B =
[[  5.1   6.2   0.6   5.8   4.4  -3.0   1.0   1.6  -2.0  -1.0 -11.8   3.2]
 [  9.3   9.5  -0.9   9.2   8.4  -5.8   4.8   3.7  -4.2  -6.4 -25.2   7.3]
 [ 14.1 -46.4 -16.8 -45.0 -14.8   5.7  81.5   6.7 -19.6 -66.0   4.5   0.6]]
Rows and columns are counted from 1.
(1, 1) -> 5.1
(2, 7) -> 4.8
(1, 11) -> -11.8
(1, 5) -> 4.4
(3, 4) -> -45.0
(1, 8) -> 1.6
(2, 1) -> 9.3
(3, 5) -> -14.8
(2, 11) -> -25.2
(1, 10) -> -1.0
(2, 2) -> 9.5
(1, 7) -> 1.0
(3, 11) -> 4.5
(1, 12) -> 3.2
(2, 5) -> 8.4
(3, 8) -> 6.7
(3, 3) -> -16.8
(3, 12) -> 0.6
(2, 12) -> 7.3
(3, 9) -> -19.6

X =
[[646 497 451 212]
 [344 293 517 481]
 [628 500 569 524]
 [998 509 679 597]
 [840 500 571 449]
 [470 506 169 487]
 [779 499 773 553]
 [154 473 487 605]
 [436 467 552 467]
 [710 490 573 510]
 [  5 587 530 468]
 [563 534 525 733]
 [643 524 295 470]
 [644 462 521 426]]
Rows and columns are counted from 1.
row 1 col 1 => 646
row 9 col 3 => 552
row 7 col 4 => 553
row 14 col 3 => 521
row 6 col 4 => 487
row 4 col 2 => 509
row 4 col 1 => 998
row 7 col 2 => 499
row 9 col 2 => 467
row 14 col 1 => 644
row 1 col 2 => 497
row 5 col 1 => 840
row 5 col 3 => 571
row 8 col 3 => 487
row 2 col 1 => 344
row 10 col 1 => 710
row 10 col 4 => 510
row 1 col 3 => 451
row 1 col 4 => 212
row 8 col 2 => 473
row 3 col 2 => 500

A =
[[-23.2  81.4 -18.6  41.8 -57.9  54.3  19.4   6.8]
 [-19.5  82.6 -11.9  40.2 -39.9  69.9  16.0  42.7]]
Rows and columns are counted from 1.
row 1 col 1 -> -23.2
row 1 col 2 -> 81.4
row 1 col 7 -> 19.4
row 2 col 6 -> 69.9
row 2 col 4 -> 40.2
row 1 col 8 -> 6.8
row 2 col 1 -> -19.5
row 2 col 8 -> 42.7
row 2 col 7 -> 16.0

x =
[[-0.04 -0.17  0.03 -0.07 -0.06  0.05 -0.02  0.10 -0.08]
 [ 0.08 -0.01  0.03 -0.16 -0.04  0.14  0.00  0.12 -0.01]
 [-0.15  0.05 -0.02 -0.03  0.04 -0.01  0.02  0.15 -0.11]
 [ 0.03  0.11  0.00  0.01 -0.08  0.02 -0.20 -0.05 -0.04]
 [ 0.05 -0.01 -0.09 -0.10  0.01  0.05 -0.15  0.08 -0.10]
 [ 0.03 -0.14  0.07 -0.08  0.02  0.05  0.16  0.05  0.09]
 [-0.01  0.03 -0.03  0.03  0.18 -0.13 -0.05  0.13  0.03]
 [ 0.08  0.19  0.05  0.06  0.10 -0.02  0.02  0.10  0.09]
 [-0.02 -0.07  0.05  0.07  0.12 -0.11 -0.16  0.02 -0.01]
 [-0.01 -0.01 -0.05  0.15 -0.12  0.02 -0.09 -0.02 -0.12]
 [ 0.10 -0.18  0.10  0.04  0.06  0.00 -0.06 -0.07  0.05]]
Rows and columns are counted from 1.
row 1 col 1	-0.04
row 1 col 2	-0.17
row 11 col 1	0.10
row 2 col 6	0.14
row 10 col 8	-0.02
row 6 col 7	0.16
row 2 col 8	0.12
row 7 col 5	0.18
row 5 col 6	0.05
row 5 col 7	-0.15
row 5 col 9	-0.10
row 8 col 9	0.09
row 6 col 2	-0.14
row 5 col 3	-0.09
row 2 col 9	-0.01
row 6 col 9	0.09
row 11 col 9	0.05
row 10 col 3	-0.05
row 3 col 2	0.05
row 2 col 2	-0.01
row 10 col 6	0.02
row 5 col 4	-0.10
row 10 col 9	-0.12
row 4 col 6	0.02
row 7 col 4	0.03
row 3 col 3	-0.02
row 6 col 1	0.03
row 11 col 6	0.00
row 2 col 7	0.00
row 9 col 7	-0.16
row 2 col 5	-0.04
row 6 col 4	-0.08

m = ((-1.68, 0.23, 2.40, -0.21, -0.19, -1.11, -0.25), (-0.05, -0.56, 1.03, 0.80, -2.10, -0.84, -0.85), (0.93, -2.02, 0.44, -0.62, -0.69, -1.66, -1.06), (0.33, -1.86, 0.25, -0.91, -1.61, -1.31, -1.23), (0.30, -1.63, 0.69, -0.19, 0.23, -1.78, -0.23), (1.20, -1.33, 0.23, -0.70, -2.16, 0.03, -1.54), (-0.13, -0.79, 0.89, 1.43, -1.21, -1.99, 1.74), (0.45, -1.72, 0.44, -0.34, -1.05, -1.42, -0.91))
Rows and columns are counted from 1.
(1, 1) -> -1.68
(6, 4) -> -0.70
(2, 3) -> 1.03
(8, 2) -> -1.72
(1, 2) -> 0.23
(5, 3) -> 0.69
(1, 7) -> -0.25
(3, 2) -> -2.02
(4, 1) -> 0.33
(8, 7) -> -0.91
(5, 4) -> -0.19
(5, 1) -> 0.30
(5, 2) -> -1.63
(6, 1) -> 1.20
(1, 6) -> -1.11
(6, 3) -> 0.23
(5, 6) -> -1.78
(7, 3) -> 0.89
(7, 5) -> -1.21
(1, 3) -> 2.40
(8, 1) -> 0.45
(2, 6) -> -0.84
(8, 3) -> 0.44
(2, 1) -> -0.05
(4, 7) -> -1.23
(3, 7) -> -1.06

data =
[[ -0.8  62.6 -20.2 -39.8   7.3  -6.9  85.7  -5.3 -13.9]
 [-10.1   8.5   6.2  -4.0   7.3  13.6  10.0  -5.3 -14.9]
 [  2.7   6.8   6.2  -6.0   7.3  13.6  10.0  -5.3 -13.9]
 [ -9.8   8.5   6.2   6.7   7.3  13.6  10.0  -5.3 -13.9]
 [ -5.5  58.9   6.2  -4.0 -18.2  13.6  10.0  -5.3 -38.6]
 [-28.0   8.5  23.6  -4.0   7.3  13.6  26.9  -5.3 -32.7]
 [  8.7  13.2   6.2  -4.0   7.3  25.5  10.0  -5.3  -6.4]
 [ -5.5   8.5 -11.7 -12.1 -44.6  11.8  10.0  -5.3 -13.7]]
Indices start at 1.
(1, 1): -0.8
(1, 8): -5.3
(4, 6): 13.6
(2, 4): -4.0
(8, 1): -5.5
(5, 3): 6.2
(7, 6): 25.5
(5, 8): -5.3
(1, 4): -39.8
(3, 8): -5.3
(4, 5): 7.3
(6, 7): 26.9
(3, 5): 7.3
(1, 7): 85.7
(1, 2): 62.6
(2, 6): 13.6
(3, 2): 6.8
(2, 7): 10.0
(8, 2): 8.5
(5, 2): 58.9
(6, 8): -5.3
(3, 1): 2.7
(7, 3): 6.2
(2, 2): 8.5
(2, 9): -14.9
(7, 7): 10.0
(1, 5): 7.3
(6, 4): -4.0
(6, 6): 13.6
(2, 5): 7.3
(7, 2): 13.2
